In the data rows, 128 means zero.
Here are some rows, each followed by its group. Rows of different groups can look alike.
[ 95 127 104 131 135 136 122 123 151 150 127 145 140 104 110 136 115 129
 141  81 157 154 114 121 139  96] 1
[127  96 154 124 126  72 125 138 154 166 103 132 106 124 131 111 125 138
 150 100 169 151  85 148 144 184] 1
[102 122 163 121 133 126 127 104 132 129  71 123 111 141 169 114 127 129
 143 159  95 119 136 155 134 130] 2
[136 116 110 154  93 131 108 162 127 171 110 152 106 141 103 138 151 167
 105 119 128 122 146 124 134 128] 3
[146 160 154 112 119 143 122  91 146 124 134 119 143 158 145  94 120 152
 126 102 161 102 121 138 127 125] 4
[153 122 150  89 128  65 149  85 134 101  66 101 101 151 155 131 120  81
  93 147 107 134  99 129 113 116] 2
[119 114 137 156 166 148 100  95 122 108 112 179 116 119 155 119 191 104
 129 151 126 102 190 121 108 128] 5
[129 149 143  92 166 121 139  97 129 138 129 128 123 151 152 148 125  96
 141 166  97 132 138 116 113 113] 2
[122 149 113 119 131 141 125 119 127 104 137 132 131 122 120 114 156 133
 129 140 105 141 126 114 110 133] 6
[129 140 135  98 121 104 115  89 120  78 144 116 121  65 155 185 132 100
 184 178 109 110 104 131 117 101] 2
[166 122 168 108 135  65 147 100 112 127 142 105  99 134 169 101 183 125
 133 168  99 129 129 136 122 189] 2
[131 107 146  92 121 126 161  97 115 138 122  99 101 141 159 121 122  93
 138 170 107 129 114 131  88 133] 2
[146 116 143 112 126  94 152 140 159 108 139 123 123 144 164 104 112 100
 138 155  91 115 117 148 108 130] 2
[134 162 172 124 109 109 125 136 151  92 149 105 123 136 166  99 139 144
 110 125 128 117 138 141 132 118] 4
[156 124 126 117 152 111 103  95 139 111 117 181 121 153 152  94  81  89
 131 164 103 188 190 138  93 103] 2
[131 105 115 151 107 141 139 157 132 129 166 139 116 126 122 143  95 150
 122 121  99 112 119 126 125 150] 3
[131 168 159 105 178 133 137 132 120 108 149 136 145 114 141 175 129 159
 110 115 136  97 107 133 110 116] 4
[146 138 130 133 138  97 134 168 117 129 137 130  99 129 131  82 181 142
 138 130 113 122 121 143 166 150] 6
[129 144 110 108 116 128 110 138 102  99 134 119 118 129 122 114 110 129
 124 132 144 122 138  82 130 121] 6
[ 87  96 106 110 140 158 117 119 156 164 120 119 177 109 110  72 142 129
 145  87 142 159 129 107 144  89] 1
[136 146 102 161  85 168 139 159 110 134 132  74 126 102  96  99 132  96
 153 136 111 115  99 146  86 123] 7
[124 131 157 158  90 136 139 162 120 129 161 154 101 126 117 153 112 142
 141 130  99 112  85 114 120 121] 3
[117 122 119 144 147 131 139 123 120 122 149 119 135 119 117 136 127 146
 129 128 128 154 124 133 134 108] 6
[149 120 137 103 121 109 149 104 120 120 117 110 101 144 164 123 122 102
 138 151 101 100 114 143 120 147] 2
[151 127 139 144 128  94 105 123  66  99 105 139 123 126 155  84 176 156
  74 136 111  83 107 131 137 167] 6
[141  98 148 121 169 148 134  95  93 108  81 114  99 136 127  99 108 125
  86 159 109 115 141 141 113 147] 5
[139 151 126 124 140 131 130 110 112 159 115 121 135 148 143 126 120 129
 129 142 132 137 121 143 115 130] 6
[134 138 132 131 131 136 100 121 134 122 142 128 135 134 148 133 134 135
  98 128 130 119 121 136 117 164] 6
[134 131 137  92 143 133 156 117 134 138 134 107 109 146 145 119 105  85
 131 149  89 129 104 131 120 108] 2
[ 95 120 119  87 114 141 110 112 171 164 107 183 165 131 117  72 139 108
 136  96 155 161 104 124 152  99] 1
[105 114 176 126 112 131 120  80 161 164 129  96 140  73 103 170 127 114
 138  94 159 141  85 124 115 103] 1
[107 103 110 149 131 146 127 144 164 159 127 132 128 124 127 119 132 108
 131  94 167 144 143 124 144 106] 1
[136 103 124 133 140  92 117 132 120  99 137 116 128 139 120 116 134 129
 122 130  95 107 124 136 139 140] 6
[136 124 108 142 116 102 142 162 124 108 151 168 109 146 106 138 137 167
 153 113 107 102 114 124 120 191] 3
[190  78 108 170 181 128 112 138 142 143 132 119 165  65  99 185 132 117
 164  94 169 173 182 148 130  91] 1
[131 140 168 121  78 124 139  97 142 104 120  78 121 141 141 160 134  98
 136 170  97 115  99 143 105 108] 2
[122 122 150  85 114 131 132 102 137 122 120 130 109 146 136 133 117  87
 136 166 101 144 126 155  93  96] 2
[136 116 141 144 128  80 125 112 112 117 112 123 128 141 134 121 112 138
 150  98 126 146 136 138 117 162] 6
[168 164 168 105 116 114 127 127 149  80 142 136 167 124 155 153 122 152
  98 132 140 110 124 160 125 133] 4
[175 135 132 115 143 111 122  95 127 120 124  99  99  85 159 180 115  96
 164 166 117 129  97 119 139 101] 2
[156 129 150 101 104 136 144  97 129 122 139 101 133 170 162 116 159  98
 143 151 101 139 109 138 115  91] 2
[131  89 135 140 169 170 132 104  93  97 105 128 177 144 138  92 103 108
 184 147  97 102 143 153 103 162] 5
[100 109  97 131 100 141 139 134 168 152 132 139 160 134 108 121 105 110
 172 100 163 102 102 116 120 113] 1
[190 149 135  96 140 114 152 102 127 150 100  94 106 104 148 177 125  89
 167 174 142 132 170 153 108 106] 2
[ 97 103  97 117 116 141 144 125 156 138 149 139 145 153 110 101 125 119
 138  87 161 173 131  97 130 108] 1
[129 120 143 108 157 126 142  95 161 124 124 114 116 122 164 143 134  87
 129 155 103 122 114 136 122 108] 2
[131 140 106 131 147 124 115 142  83 111 127 148 128 119 122 143 161 127
 129 119 126 105 114 109 132 169] 6
[127 122 108 149 128 160 147 159 139 127 154 177  89 134  96 101 117 131
 124 113 101 127 146 133 127 113] 3
[146 153 168 108 126  72 122 132 134  90  86 125 135 141 157 114 142 175
  76 117 142  90 141 143 110 138] 4
[136 107 113 144  97 138 156 155 107 129 142 172 109 112 110 165 110 152
 145 128 105 107 126 163 108 118] 3
[ 90 146 135  87 112 148 149 119 124 143 134  74 131 146 120 155 117 121
 124 140 144 124  70 136 132 108] 6
[117 153 106 138 138 158 112 102 117 104 139 139 121 144 122  99 112 148
 114 138 134 129 146 121 122 116] 6
[122 144 141 147 135 124 132 159 120 104 112 125 133 129 134 148 117 140
 129 157 117 127 126 143 139 147] 6
[127 151 110 115 185 143 122 115 142 166 137 136 145 126 117 121 127 131
 160 140 115 137 138 143 127 108] 6
[190 111  91 186 102 146 144 172 124 138 151 136 153  75 110 150 120 152
 122 111 132 188 114 146 110 133] 3
[129 160 154 126 119 141 130  95 124  87 120 107 131 136 124 138 117 142
 133 142 115 112 148 111 113 116] 6
[127 142 137 135 128 128 125 125 122 111 115 150 116 117 131 119 103 121
 148 149 128 100 126 126 132 135] 6
[149 144 146 108 143 114 147 102 129 111 122 110 106  78 162 175 117  91
 150 174 101 122 104 129 120 108] 2
[136 107 130  80 109 126 154  95 181 180  76  74 157 151  71 119 161 114
  81 149 122  88 124 143 122 116] 2
[ 95  87  91  96 145 143 122 127 115 176  78 103 184 131  73 131 120 114
 184 161 169 163  99  92 110 155] 1
[149 129 148  98 124 119 161 129 124 157 120 103 118 153 150 111 115 100
 157 157 120 141 126 158 110  99] 2
[127 105 146 149 112 126 144 159 129 164 132 177 109 144 120 138  98 161
 126 132 120 110 109 138  98 121] 3
[127 118 139 149 157 141 134 134 124 122 115 110 128 134 143 111  98 121
  83 136 105 122 129 114 117 123] 5
[131 111 117 158 116 148 144 155 110 122 159 177 109 136 113 133 134 148
 143 115 109 117 109 155 110 113] 3
[117 122 128 151  97 126 161 144 134 127 161 159  94 134 115 160 112 142
 133 104  97 117 124 143 117 133] 3
[100 109 100 131 131 128 137 140 149 143 124 157 145 134 115 128 151 146
 124  98 146 122 112 131 149 138] 1
[109  94  86 128 119 136 144 125 156 166 124 105 157 126 110 128 144 114
 131  98 159 146 107 111 125 128] 1
[149 153 124 149 150 150 112 125 117 136 137 152 121 134 127 123 122 133
 117 142 120 161 156 121 132 111] 6
[129 124 117 133  97 163 147 172 139 124 149 157 109 153 110  92 100 138
 133 108  93 146 170  94 137 113] 3
[190  87 100 181 185 131 117 112 129 150 146 159 131  68 148 189 125 104
 186 111 169 149  99 126 125 111] 1
[122 129  93 117  88 128 152 159  98 148 151 150 113 131  75 136  95 161
 124 121 113 102 117 107 130 140] 3
[139 122 135 105 116  99 139 110 120 113 129 103 126 156 134 116 112  87
 155 159  97 110 119 136 122 162] 2
[144 129 170 110 145 106 127 110 166 127 122 110 118 134 152 109 122 112
 141 153 115 122 121 138 117 121] 2
[117 133 100 147 116 138 134 166 144 136 154 181 106 126 110 153 105 121
 138 125 107 132 153 143 125 123] 3
[124 118 130 142 138 138 132 106 115 124 132 119 138 141 145 138 142 135
 145 153 120 115 141 129 127 113] 6
[151 124 135 103 112 128 125 106 129 145 117 107 106 148 148 106 117 106
 150 153 111 105 131 109 125 121] 2
[146 120 110 151 109 141 144 157 137 115 107 150  87 146 117 145 110 161
 117 123 103 134 119 148 115 123] 3
[ 95 107 110 133 112 138 115 149 156 150  69 116 111 131  94 116 129 114
 145  91 167 156 126 121 127 150] 1
[141 114 108 142 104 114 147 159 105 159 137 145 111 131 122 133  98 144
 129 123 134 124  99 136 120 130] 3
[139  92 100 149 135 172 134 149 122 143 185 157 106  95 106 153 127 133
 107 119  91 122 182 129 108 128] 3
[153 162  91 110 147 133 122 125 117 122  90 121 135 122 117 133 154  96
 141 138 115 110 126 136 137 140] 7
[119 162 148 158 121 119  68 119 156 122 159 105 182 141 136 119 137 161
 100 108 140 110 136 121 115 155] 4
[149 114 137 161 102 141 152 151 144 138 159 170  91 129 110 138 105 146
 133 132  93 129 109 131 122 125] 3
[129 138 135 135 126 106 137 142 149 106 122 110 135 146 141 131 120 129
 136 138 117 129 126 129 137 147] 6
[151 153 159  94 116 109 105 115  78 136 105 105 153 146 150 121 129 131
 102 100 126  88 143  99 176 143] 4
[109 155  93 115 140 128 130 112  85 111 124 103 153 109 124 123 147 106
 143 144 120 102 131  77 125 135] 7
[129 162 165 103 109 111 130 132 154  90 163 112 143 114 143 143 129 140
 105 113 142 117 126 155 127 125] 4
[102 168 168 124 124 104 130 115 132  97 149 159 143 141 152  99 127 154
 102 117 142 181 129 141 125 113] 4
[131 160  80 103 143 133 115  97 124 113 124 125 135 136  96 145 129  89
 133 144 113 149 156 116 134 123] 7
[122 151 130 115 147 148 127 153 117 159  76 112 126 134  92 123 117 175
 122 125 128 137 126 129 159 106] 6
Which 3 groups are nearest to each row below, nearest first, going by the average distance to the group's rows?
[190 135 104 184 183 121 164 164 134 111 146 159 126 126 110 133 115 144
 129 123 103 190 136 136 117 121] >> 3 6 7
[136 166 161 108 162 121 115 123 142  90 139 105 121 146 152 160 144 146
 105 108 151 119 165 138 127 123] >> 4 6 2
[ 75 107 139 144 131 158  81 151 107 138 144 174 179 151 131  99 112 140
 143  98 157 159 165 102 144 167] >> 6 1 3
Which 2 groups are nearest to each row below, nearest first, going by the distance to the group's nearest row?
[153 164 143 135 140 136 139 144 154  99 163 110 160 144 138 131 144 138
 133 128 153 146 160 146 117 123] >> 4 6
[127 133 121 144 131 126  95 123 122 138 122 130 131 119 113 148 178 140
 143 140 130 119 136 114 147 184] >> 6 7
[ 97  94 100 174 116 126 154 181  90 138 144 105 172 139  75  72 103 180
 141  94 161 161 114  65 191 103] >> 1 6
[109 120 115 163  93 116 137 162 132 120 139 165 109 117 108 143 120 148
 143 115 115 134 114 131 130 140] >> 3 1
[122  96  95 140  97 131 139 159 134 131  90 150 138 129 124 128 188 150
  69 117 115  73  87 111 117 140] >> 1 3
[127 151 104 128 131 126 122 162 129 115 117 116 116 129 138 114 117 152
 129 130 136 122 131 126 134 138] >> 6 3
[168 160 163 110  90 116 132 138  73  92 115 132 131 131 155  75 137 175
  83 111 153  90 143 146 130 186] >> 6 4
[146  89 137 184 188 126 147 121 127 136 127  90 116 136 136  97 100 119
 145 166 101 127  99 151 117 103] >> 5 6
[ 83 109 117 124 112 148 122  80  71 141 107 110 133 134 122 104 105 110
 138  89 169 151 124  75 186 147] >> 6 1
[139 144 132 184 114 138 137 168 115 148 142 107 126 122  75 133 142 180
 129 130 126 141 104  92 149 118] >> 6 3
A new table starts here, with new groups. Each row is followed by its group. Groups can overlap.
[147 139 113 140 128 143 122  95 111 119 118 127 145 132 146 142 156 123
 130 144 142 151 144 143 122 134] Q991
[130 162 117 132 108 138  87 118 126 129 168 138 121 116 127 153 131 125
 186 175 153 104 146 151 155 183] Q301
[ 79  80 182 138  91  94 170 178 134  72 131 122  65 120  97  94 100 106
  96  96 108  89 103 130 141  86] Q560
[127 125 129 176 115 120 109 101 126  78 179 123 113 137 142 168 126 139
 139 141 154 100 129 132 153 150] Q991
[133 160  85 140 158 153 128  72  92 134 128 139 162 133 138 144 163 119
 140 170 142 157 171 172 112 145] Q991
[124  99 168 107 102  99 131 158 149 136 104 115 108 126 116 112 107 123
 107  94 110 111  83  85 118 112] Q81
[101 163 110 127 141 163 147 143 141 142 158 145 135 132 105 130  97 129
 167 135 120 116 133 150 125 132] Q115
[115 145 129 118 136 134 136 149 136 139 130 139 117 117 118 112 118 120
 145 139 118 119 139 152 145 127] Q115
[137 131 119 111 129 141 109 122 126 168 121 132 154 120 123 129 126 137
 139 140 129 134 123 117 116 155] Q446
[166 121 112 118 159 139 152 100 116 128  74 110 162 149 156 126 150 129
  76 107 118 190 143 121  89  87] Q629
[150 144 107 125 140 145 115 106 121 141 123 123 154 130 143 138 146 138
 128 139 129 156 150 131 104 136] Q991
[105 113 145 142 102 116 125 124 111 112 148 137 104 119 107 133 120 114
 148 137 135  93 117 139 145 139] Q301
[154 157  87 128 158 148 126  97 112 131 123 129 161 135 143 138 158 134
 137 156 133 163 166 152 115 141] Q991
[115 150 110 143 140 150 152 111 116 132 149 127 141 146 122 133 123 127
 132 129 129 140 139 141 111 123] Q115
[112 127 126 120 138 128 151 134 108 134 113 135 125 130 121 106 132 111
 118 133 128 138 140 155 107 114] Q389
[134 154  87 144 153 160 132  84  88 138 133 142 163 139 137 144 153 126
 140 157 139 155 165 164 107 140] Q991
[115 129 134 104 138 115 147 164 120 137  88 141 120 111 116  90 128 111
 117 129 112 130 141 147 114 110] Q389
[119 103 159 140 102 111 121 138 138 114 149 118 103 132 116 136 111 133
 127 116 125  98  95 104 133 132] Q115
[ 96 101 178 133 100  90 150 184 157  67 134 113  54 119 116 103  97 112
 101  90 114  90 113 121 163  85] Q560
[164 127 116 129 144 140 130 106 133 110 130 104 143 154 164 142 144 148
 100 113 128 159 134 106 132 113] Q629
[150 153  94 121 146 147 114 110 117 153 121 135 158 111 135 138 153 133
 142 158 141 150 158 146 117 155] Q446
[ 86 101 167 144  99 102 150 170 147 100 152 124  69 124 105 108  92 120
 126 104 116  81 103 118 152 102] Q560
[123 141 124 150 120 133 114 115 115 102 165 146 117 118 129 143 131 121
 165 160 145 106 141 155 154 155] Q301
[ 92  86 158 145 110 106 171 129 119 112 113 117 106 145 111 109 114 113
  89  91 109 116  95 112  97  85] Q560
[163  88 162 122 109 111 106 144 163  97 109  91 108 142 166 131 122 126
  81  82 122 135  94  69 144 109] Q81
[136 133 123 144 118 124 114  99 113 107 130 126 129 118 134 142 158 114
 140 156 148 126 154 157 146 144] Q301
[ 99  96 157 137 120 112 164 135 129 104 117 118 101 138 116 116 110 116
  95  96 115 122 106 116 123  90] Q560
[106 130 139 139 120 129 128 135 137 117 151 131 123 132 111 138 106 132
 138 129 131 108 113 124 139 136] Q115
[137 114 136 116 117 114 114 126 114 141  90 118 145 120 133 115 151 121
 116 131 125 141 129 117 102 125] Q446
[147 162  88 141 147 150 124  71  88 138 119 136 163 129 148 151 163 126
 142 159 144 163 171 165 108 140] Q991
[103  96 147 155 113 113 150 131 127 108 145 125 105 141 107 130 115 131
 115 108 121 105 101 108 114 117] Q560
[165 116 129 116 144 119 136 116 117 110  84 113 136 138 158 109 157 118
  84 108 122 175 146 127 115  97] Q629
[120 136 133 100 126 127 137 167 149 140 122 125 117 124 110 114 108 129
 131 116 114 118 117 120 135 115] Q81
[171 133 113 116 156 134 135 106 126 135  91 115 155 141 160 125 148 127
  94 116 121 185 144 125  99 101] Q629
[ 90 114 147 131 103 116 134 150 128 153 121 141 124 116  93 112 115 119
 152 135 125  98 105 129 119 130] Q389
[ 91  85 171 145  84  88 134 152 128  94 137 132  90 124 102 125 113 109
 130 119 130  78  96 115 143 122] Q560
[113 115 133 141 122 121 136 122 119 116 131 124 121 129 125 132 130 127
 118 117 127 123 108 124 112 114] Q560
[112 158 117 111 143 144 144 157 139 146 131 145 130 120 100 109 108 127
 145 137 112 127 143 146 135 126] Q115
[106  96 172 119  99  97 135 165 135 125 114 120  95 128 110 109 106 124
 109  98 111 103  87  98 139 111] Q115
[ 97 124 128 122 128 129 153 148 119 167 118 140 128 123 102 108 121 119
 130 126 112 124 117 137 105 114] Q81
[131 155  97 111 152 159 136 128 134 177 124 148 162 136 134 124 124 136
 132 128 118 157 139 136 101 128] Q629
[145 132 114 157 125 136 100 102 135  90 184 122 120 151 150 168 129 140
 139 134 152 118 132 120 161 147] Q991
[136 154  92 144 155 152 142  77  90 132 119 141 164 134 145 137 164 121
 131 153 134 158 165 159 108 133] Q991
[134  96 163 115 105 108 125 157 153 125 117 108 113 135 133 130 109 128
 103  88 111 123  86  76 128 109] Q81
[ 80  79 163 161 110  98 173 131 116  98 132 124 100 156 104 123 103 111
 107  95 118 102  90 103  99  90] Q560
[ 82 120 128 127 121 129 155 120 104 181 116 157 155 124  88 116 119 117
 139 136 109 115  99 126  66 135] Q389
[121 120 141 117 122 116 144 140 124 116 107 131 109 114 119 100 134 116
 111 129 126 128 138 140 128 110] Q389
[170  87 166 117 106 111 105 143 153 111 107  93 114 151 164 134 123 128
  75  80 119 143  96  62 134 104] Q81
[139 157 109 138 144 145 132 118 142  98 155 121 128 145 148 139 129 132
 133 128 132 145 153 137 155 114] Q115
[151 154 125 112 107 131  62 146 139 137 157 142 124  94 142 147 130 138
 182 171 151 101 137 129 170 192] Q301
[ 85  97 168 140  94 101 151 170 148 100 155 124  70 131 104 117  86 124
 122 100 121  85  93 119 162 108] Q560
[125 136 116 163 122 128 120  92 106 119 164 131 132 135 120 154 133 129
 147 148 153 118 132 140 122 153] Q287
[139  99 160 119 114 108 117 155 159 128 117 111 116 136 131 127 107 137
 112  99 112 124  90  84 131 115] Q81
[156 127 106 124 162 143 145 106 123 134  96 117 153 155 155 132 142 124
  93 110 119 177 132 111  98  96] Q629
[ 85 129 119 130 145 131 186 134 109 140 109 143 128 127  94  99 126 119
 118 119 104 135 134 148  90  93] Q629
[111 163 112 124 144 158 129 142 142 151 158 140 133 125 109 134 111 132
 161 140 129 121 147 149 137 139] Q115
[175 125 114 116 162 134 142 103 113 132  71 109 166 150 160 122 163 126
  74 112 113 188 147 116 103  94] Q629
[142 159 114 139 112 142  97 105 130 102 171 134 118 120 142 159 135 125
 182 171 162 110 160 160 173 171] Q301
[123 119 128 109 128 123 126 133 117 174 100 144 147 110 107 115 137 130
 131 130 123 129 104 112  89 140] Q389
[152 137 121 108 144 139 128 139 149 141 112 120 143 121 139 122 123 138
 106 109 119 154 126 103 119 113] Q287
[156 124 122 129 135 137 129 108 144 114 124 109 135 148 154 139 133 133
 102 107 132 152 131 107 149 112] Q629
[105 104 149 113 114 112 148 145 119 147  98 125 118 130 111 104 119 120
 111 109 107 122 104 123 111 113] Q389
[131 168 117 126 110 143  89 132 132 152 163 145 133 108 123 146 130 127
 190 173 142 101 148 156 161 179] Q301
[136 124 126 124 121 122 117 127 130 128 131 130 129 123 135 132 135 130
 129 130 128 126 132 120 122 137] Q287
[136 126 123 114 145 136 140 139 132 135 124 126 132 134 129 122 121 134
 116 111 113 141 130 125 111 113] Q629
[117 137 119 158 121 129 123 103 130 107 173 127 119 137 127 154 121 134
 154 138 147 101 121 130 124 149] Q287
[ 92  85 180 148 107  99 155 172 152  96 135 116  75 137 106 105  89 116
 100  84 111  88  83 105 150  92] Q560
[137 178 108 135 119 143  94 130 136 133 179 143 122 110 129 152 130 129
 196 177 156 108 159 165 169 174] Q301
[112 130 134 134 121 129 126 135 132 134 136 130 122 133 104 134 114 123
 138 130 123 113 115 131 127 133] Q115
[114 123 136 120 119 130 120 139 126 154 129 134 130 123 113 131 118 133
 142 129 121 117 115 117 108 141] Q301
[152 149 118 119 115 122  81 112 126 136 138 145 135 108 130 153 150 135
 159 163 153 110 136 131 145 174] Q301
[113 122 126 104 126 121 122 126 109 180 107 146 153 110 109 116 137 129
 136 137 121 120 113 117  80 143] Q389
[111 151 115 133 154 146 159 120 128 137 136 134 146 143 121 122 116 124
 132 122 110 136 132 136 109 115] Q115
[ 91  99 173 130 104  95 141 186 162  74 159 120  54 120 107 117  80 124
 120 101 116  77  98 119 176 101] Q560
[137 123 128 113 131 122 127 134 130 136 114 125 136 125 127 123 131 123
 127 128 127 134 125 124 115 126] Q301
[111 106 158 144 100 104 120 138 141 109 145 125 100 132 118 130 103 126
 135 111 134  96  99 107 139 138] Q115
[ 88 108 134 124 129 127 148 128 104 181 109 142 155 126  88 110 127 123
 129 122 103 120  94 122  72 131] Q389
[157 170 114 119 112 128  64 135 148 134 172 139 118 101 140 156 124 146
 185 169 157  97 145 139 186 191] Q301
[126  99 163 117 111 120 122 173 167 134 131 114 103 133 120 125  88 131
 108  84 110 107  78  71 140 115] Q81
[118 142 119 142 142 143 143 115 136 120 152 119 129 151 129 138 112 124
 131 116 128 133 124 127 123 121] Q115
[172  90 159 116 122 105 103 140 160 106 106  94 112 142 167 129 122 135
  85  82 123 144 107  67 146 103] Q81
[104  91 162 159 100 114 146 133 144  79 157 119  88 144 120 133  99 122
 115  96 120 103  97 102 143 109] Q560
[156 152 101 111 142 138 110 107 121 148 120 133 159 119 143 134 146 133
 139 150 142 153 149 141 123 156] Q446
[135 125 133 109 118 121 111 133 124 142 117 123 130 114 125 128 139 122
 134 130 136 124 122 119 134 146] Q446
[150 163  87 127 162 149 128  95 107 137 115 139 161 124 141 132 161 125
 130 152 132 166 171 160 114 129] Q991
[115 105 146 136 115 119 136 144 141 119 153 126 110 134 116 133 103 137
 126 110 130  96 102 101 143 122] Q560
[128 129 118 139 140 148 145 111 126 122 128 129 135 144 133 131 125 123
 125 127 120 144 134 135 119 116] Q115
[149 165  86 116 159 153 117 106 106 149 105 140 163 121 137 132 162 127
 139 165 138 160 174 165 119 148] Q991
[154 144 105 138 138 148 117  90 121 125 130 129 160 143 159 152 146 133
 131 138 136 156 142 125 115 139] Q991
[ 84 104 158 118 122 117 169 160 123 135 102 134 114 119  95  96 106 115
 104 108 103 114 108 126  99  96] Q560
Which 2 groups are nearest to each row below, nearest first, going by the distance to the group's nearest row?
[146 159 116 121 110 129  63 134 135 136 163 140 130 101 141 154 129 142
 184 168 154 100 138 143 158 190] ~ Q301 Q287
[157 124 130 118 142 121 134 117 124 118  83 116 140 138 156 120 149 121
  92 116 129 172 142 129 117 100] ~ Q629 Q446
[ 73  89 161 147 115 106 177 142 123 118 128 133 111 144  92 107 104 111
 108  93 102 104  87 116 104  89] ~ Q560 Q389
Which 2 groups are nearest to each row below, nearest first, going by the distance to the centre of the group?
[ 81  91 172 156 102  90 159 155 125  76 134 125  70 132 103 104 106 107
 114 110 124  91 103 130 149  95] ~ Q560 Q81
[152 163 112 120 125 131  77 130 135 120 146 135 128 105 139 142 143 136
 167 168 155 119 149 149 170 171] ~ Q301 Q446
[150 154 125 118 105 126  56 144 148 141 171 140 122  99 140 159 129 140
 186 168 160  93 137 139 187 194] ~ Q301 Q287
[123 119 130 126 119 121 123 124 117 145 125 129 130 120 123 125 136 125
 141 135 134 119 121 133 129 139] ~ Q287 Q446
[129 119 132 126 115 126 116 115 100 136 103 131 136 115 128 119 147 109
 130 146 132 133 130 138 119 135] ~ Q446 Q389
[147 131 130 136 127 124 115 108 138  97 128 103 121 139 156 139 138 129
 117 122 137 142 149 123 157 123] ~ Q287 Q115
Which 2 groups are nearest to each row below, nearest first, going by the average distance to the group's rows?
[132 131 130 124 126 131 122 143 134 135 128 122 126 121 138 130 123 133
 126 122 129 125 121 115 137 134] ~ Q287 Q446
[127 179 114 129 114 145  83 133 131 140 168 142 123 104 123 146 121 132
 198 173 156  97 145 148 171 179] ~ Q301 Q287
[140 107 148 122 113 123 123 137 148 136 129 113 124 144 138 137 103 137
 119  98 122 126 104  86 129 122] ~ Q81 Q287
[ 96 117 143 125 127 111 162 144 113 112 105 129 111 123 107  96 129 105
 109 123 115 131 140 152 122  96] ~ Q389 Q115
[147 130 125 120 108 125  89 112 111 146 122 136 142 118 131 137 149 135
 150 154 148 119 135 123 136 166] ~ Q446 Q301
[ 81  87 156 167 104 111 175 132 113 114 146 131 102 151 101 133 104 113
 114 101 115  98  96 109 114  93] ~ Q560 Q115
[107 127 131 134 126 120 134 130 112 141 115 128 125 118 115 118 135 117
 134 136 129 126 130 145 116 123] ~ Q389 Q446
[140 104 155 114 122 119 127 144 157 131 114 113 119 133 134 127 108 129
  96  90 111 135  96  77 137 112] ~ Q81 Q560
[ 88 138 105 142 154 143 192 106  90 139 107 155 146 138 103 102 141 116
 123 137 114 150 152 175  68  98] ~ Q389 Q629
[136 134 108 153 149 148 143  94 117 128 133 126 152 154 147 137 139 131
 117 124 122 147 141 129 117 115] ~ Q991 Q629
[157 127 116 127 142 136 132 107 127  99 101 116 144 146 157 131 144 130
  95 112 125 167 146 124 120 104] ~ Q629 Q446
Which 3 groups are nearest to each row below, nearest first, going by the distance to the group's nearest row?
[130 136 118 138 132 131 128 104 107 121 110 122 141 126 133 123 153 117
 116 136 135 147 142 149 111 132] ~ Q991 Q115 Q389
[144 163  93 124 150 145 128 100 107 141 121 136 154 123 147 135 153 128
 134 157 139 157 158 158 114 139] ~ Q991 Q446 Q629
Which 3 groups are nearest to each row below, nearest first, going by the distance to the centre of the group?
[152 159  86 133 166 157 123  95 105 149 122 136 161 127 144 146 160 132
 133 154 145 162 167 164 111 139] ~ Q991 Q446 Q629
[131 121 128 151 129 127 125 109 122  99 144 129 122 129 134 138 137 132
 127 132 136 122 136 133 128 127] ~ Q287 Q115 Q991
[116  88 171 119 111 102 138 171 145 112 109 119  94 119 114 109 112 122
 102  99 112 107  92 105 142 105] ~ Q560 Q81 Q389
Which 3 groups are nearest to each row below, nearest first, going by the average distance to the group's rows?
[130 111 137  93 140 115 131 158 125 153  94 140 132 116 120  99 138 127
 113 117 112 132 115 122 112 125] ~ Q389 Q446 Q81
[ 99 107 160 125 103 105 141 163 147 124 131 129  93 127 111 115  98 122
 128 107 112  98  91 111 123 118] ~ Q560 Q81 Q115
